(in the rows, 100 means zero)
The rows of R fall into 3 groups, and each row is roughly a mix of its group's hidden directions.
R, 94 rows:
89; 85; 136; 121; 77; 72; 130; 115; 69; 100; 113; 122
101; 59; 122; 138; 82; 67; 103; 102; 93; 123; 116; 84
61; 106; 54; 83; 101; 82; 76; 89; 128; 81; 105; 96
79; 70; 117; 114; 118; 94; 141; 142; 89; 103; 117; 101
81; 100; 114; 71; 155; 98; 100; 88; 81; 113; 132; 96
41; 76; 109; 101; 108; 79; 93; 113; 114; 110; 120; 77
106; 143; 94; 87; 104; 129; 72; 145; 107; 109; 111; 88
80; 126; 94; 86; 129; 94; 50; 105; 99; 99; 123; 130
118; 136; 121; 66; 122; 116; 67; 107; 90; 99; 100; 130
93; 75; 108; 138; 76; 96; 140; 108; 134; 93; 84; 86
108; 97; 124; 96; 155; 119; 131; 110; 91; 124; 117; 89
147; 103; 91; 106; 99; 95; 137; 71; 109; 72; 75; 91
72; 99; 111; 71; 67; 77; 128; 95; 86; 59; 112; 94
108; 105; 115; 121; 105; 86; 152; 117; 113; 139; 121; 95
76; 79; 103; 143; 128; 107; 133; 123; 102; 120; 82; 101
105; 152; 76; 81; 95; 122; 69; 109; 108; 97; 73; 110
150; 105; 107; 95; 96; 128; 125; 113; 60; 113; 90; 93
84; 100; 68; 90; 73; 72; 60; 83; 105; 70; 100; 121
98; 76; 90; 151; 56; 92; 92; 108; 97; 111; 117; 83
94; 131; 105; 54; 134; 114; 73; 81; 115; 97; 98; 118
72; 94; 79; 100; 60; 55; 83; 89; 119; 83; 97; 87
69; 80; 104; 102; 112; 64; 62; 71; 117; 113; 125; 106
65; 84; 107; 148; 113; 81; 128; 95; 123; 101; 83; 112
146; 116; 95; 113; 76; 96; 140; 76; 104; 91; 87; 123
62; 107; 87; 76; 144; 99; 90; 75; 133; 108; 110; 95
62; 56; 100; 130; 131; 93; 111; 101; 116; 117; 108; 86
125; 126; 125; 80; 94; 102; 50; 114; 84; 101; 107; 128
159; 121; 95; 87; 100; 132; 92; 107; 78; 116; 89; 98
83; 91; 104; 96; 77; 66; 100; 50; 123; 69; 108; 96
79; 84; 126; 102; 69; 59; 124; 81; 95; 72; 118; 109
152; 127; 91; 100; 101; 126; 84; 129; 83; 117; 86; 103
84; 64; 106; 107; 114; 100; 125; 75; 121; 60; 81; 74
88; 103; 61; 81; 90; 107; 133; 103; 127; 81; 77; 65
99; 87; 67; 145; 60; 99; 119; 116; 81; 82; 98; 100
137; 126; 76; 97; 65; 109; 66; 106; 88; 93; 78; 118
100; 133; 115; 96; 129; 116; 69; 141; 97; 123; 124; 101
110; 137; 91; 48; 114; 124; 97; 98; 110; 79; 77; 108
86; 77; 95; 131; 58; 86; 117; 100; 133; 78; 77; 88
128; 97; 135; 120; 71; 71; 95; 92; 77; 110; 117; 132
107; 71; 123; 123; 106; 62; 111; 101; 61; 96; 104; 132
90; 114; 92; 72; 117; 110; 66; 152; 103; 106; 125; 110
121; 125; 80; 93; 112; 129; 50; 109; 99; 130; 88; 103
105; 132; 125; 66; 142; 118; 74; 99; 102; 113; 107; 119
116; 120; 77; 71; 93; 117; 117; 69; 114; 67; 77; 74
58; 86; 82; 85; 120; 106; 134; 110; 120; 73; 97; 72
109; 104; 88; 104; 108; 118; 157; 89; 108; 76; 67; 79
83; 65; 90; 146; 92; 64; 117; 116; 82; 102; 115; 97
69; 59; 107; 117; 111; 79; 137; 82; 117; 85; 110; 83
121; 70; 146; 115; 82; 88; 99; 92; 104; 135; 107; 75
81; 81; 128; 84; 77; 71; 110; 119; 73; 87; 140; 109
79; 88; 91; 133; 131; 115; 153; 105; 97; 112; 105; 86
76; 71; 101; 130; 72; 84; 122; 105; 135; 84; 84; 78
83; 82; 107; 139; 55; 95; 131; 106; 129; 99; 92; 111
86; 100; 117; 124; 147; 102; 101; 93; 74; 113; 122; 139
103; 94; 144; 103; 132; 81; 74; 99; 81; 124; 122; 127
80; 132; 97; 104; 146; 118; 78; 122; 93; 111; 126; 122
108; 143; 81; 81; 79; 104; 92; 69; 118; 71; 71; 101
118; 131; 93; 111; 57; 82; 110; 106; 97; 131; 114; 135
93; 85; 126; 122; 127; 117; 135; 133; 111; 131; 111; 85
122; 122; 116; 81; 89; 81; 75; 131; 104; 89; 133; 136
138; 122; 100; 71; 68; 93; 96; 62; 99; 71; 100; 97
107; 96; 89; 67; 132; 94; 84; 63; 90; 61; 89; 79
85; 82; 82; 120; 113; 125; 121; 72; 93; 117; 63; 66
70; 93; 106; 102; 76; 64; 114; 60; 118; 66; 102; 99
75; 80; 83; 89; 95; 71; 81; 82; 116; 63; 85; 64
74; 99; 69; 74; 118; 113; 110; 88; 133; 72; 91; 66
135; 147; 88; 77; 87; 128; 91; 111; 86; 96; 76; 107
150; 104; 128; 83; 63; 110; 106; 115; 91; 99; 76; 87
123; 112; 105; 73; 150; 130; 81; 103; 70; 105; 104; 98
94; 59; 116; 116; 95; 73; 136; 66; 106; 84; 114; 86
116; 104; 121; 117; 83; 84; 56; 102; 81; 132; 116; 131
73; 82; 82; 106; 121; 119; 145; 96; 107; 91; 75; 66
123; 138; 89; 74; 99; 131; 77; 135; 80; 110; 91; 108
76; 101; 75; 75; 120; 118; 133; 110; 121; 69; 89; 70
102; 109; 108; 109; 81; 71; 48; 70; 117; 107; 113; 126
83; 61; 99; 119; 105; 72; 121; 53; 93; 92; 97; 119
138; 85; 141; 114; 93; 112; 137; 102; 75; 113; 86; 99
84; 90; 114; 134; 83; 87; 138; 128; 125; 131; 112; 93
77; 65; 89; 104; 78; 66; 90; 70; 131; 105; 105; 73
89; 117; 100; 68; 127; 107; 57; 109; 70; 120; 124; 110
138; 76; 132; 123; 73; 102; 132; 101; 75; 107; 86; 97
92; 117; 82; 89; 80; 99; 40; 131; 88; 115; 101; 100
122; 113; 115; 91; 125; 148; 91; 105; 70; 112; 104; 133
135; 118; 78; 101; 65; 69; 118; 69; 108; 80; 87; 107
132; 78; 154; 109; 103; 96; 124; 103; 82; 126; 96; 93
50; 75; 115; 103; 104; 76; 128; 76; 116; 95; 122; 101
90; 124; 95; 106; 63; 82; 85; 125; 97; 141; 124; 125
134; 91; 138; 122; 104; 114; 134; 113; 66; 113; 94; 109
124; 115; 95; 81; 76; 96; 127; 58; 106; 62; 85; 87
99; 94; 122; 83; 162; 129; 108; 98; 81; 107; 114; 96
102; 87; 67; 98; 64; 95; 136; 104; 111; 76; 74; 70
102; 123; 76; 74; 73; 77; 61; 75; 84; 87; 103; 122
86; 69; 79; 109; 84; 80; 120; 52; 100; 75; 85; 114
82; 69; 87; 152; 84; 71; 102; 111; 84; 103; 122; 103
Here is one row of each group, with its name. Which group are the others in?
87; 62; 82; 123; 82; 81; 137; 64; 99; 85; 87; 99
(67)
126; 144; 90; 74; 91; 125; 73; 127; 83; 106; 89; 112
(8)
134; 138; 82; 84; 89; 59; 113; 81; 92; 116; 116; 107
(35)

133; 113; 92; 117; 63; 84; 139; 75; 111; 91; 90; 122
(35)
98; 88; 125; 127; 117; 113; 148; 125; 113; 130; 112; 94
(35)
119; 126; 81; 113; 49; 88; 80; 127; 102; 121; 95; 114
(35)
77; 95; 126; 109; 65; 55; 110; 82; 98; 77; 114; 122
(8)
113; 115; 99; 82; 94; 115; 47; 120; 72; 131; 112; 109
(8)
116; 84; 103; 137; 98; 112; 125; 62; 83; 123; 67; 86
(8)
79; 74; 67; 144; 65; 79; 95; 92; 96; 88; 111; 102
(67)
78; 86; 92; 157; 106; 91; 99; 118; 79; 113; 132; 111
(67)
51; 94; 72; 101; 124; 105; 73; 91; 134; 104; 91; 83
(8)
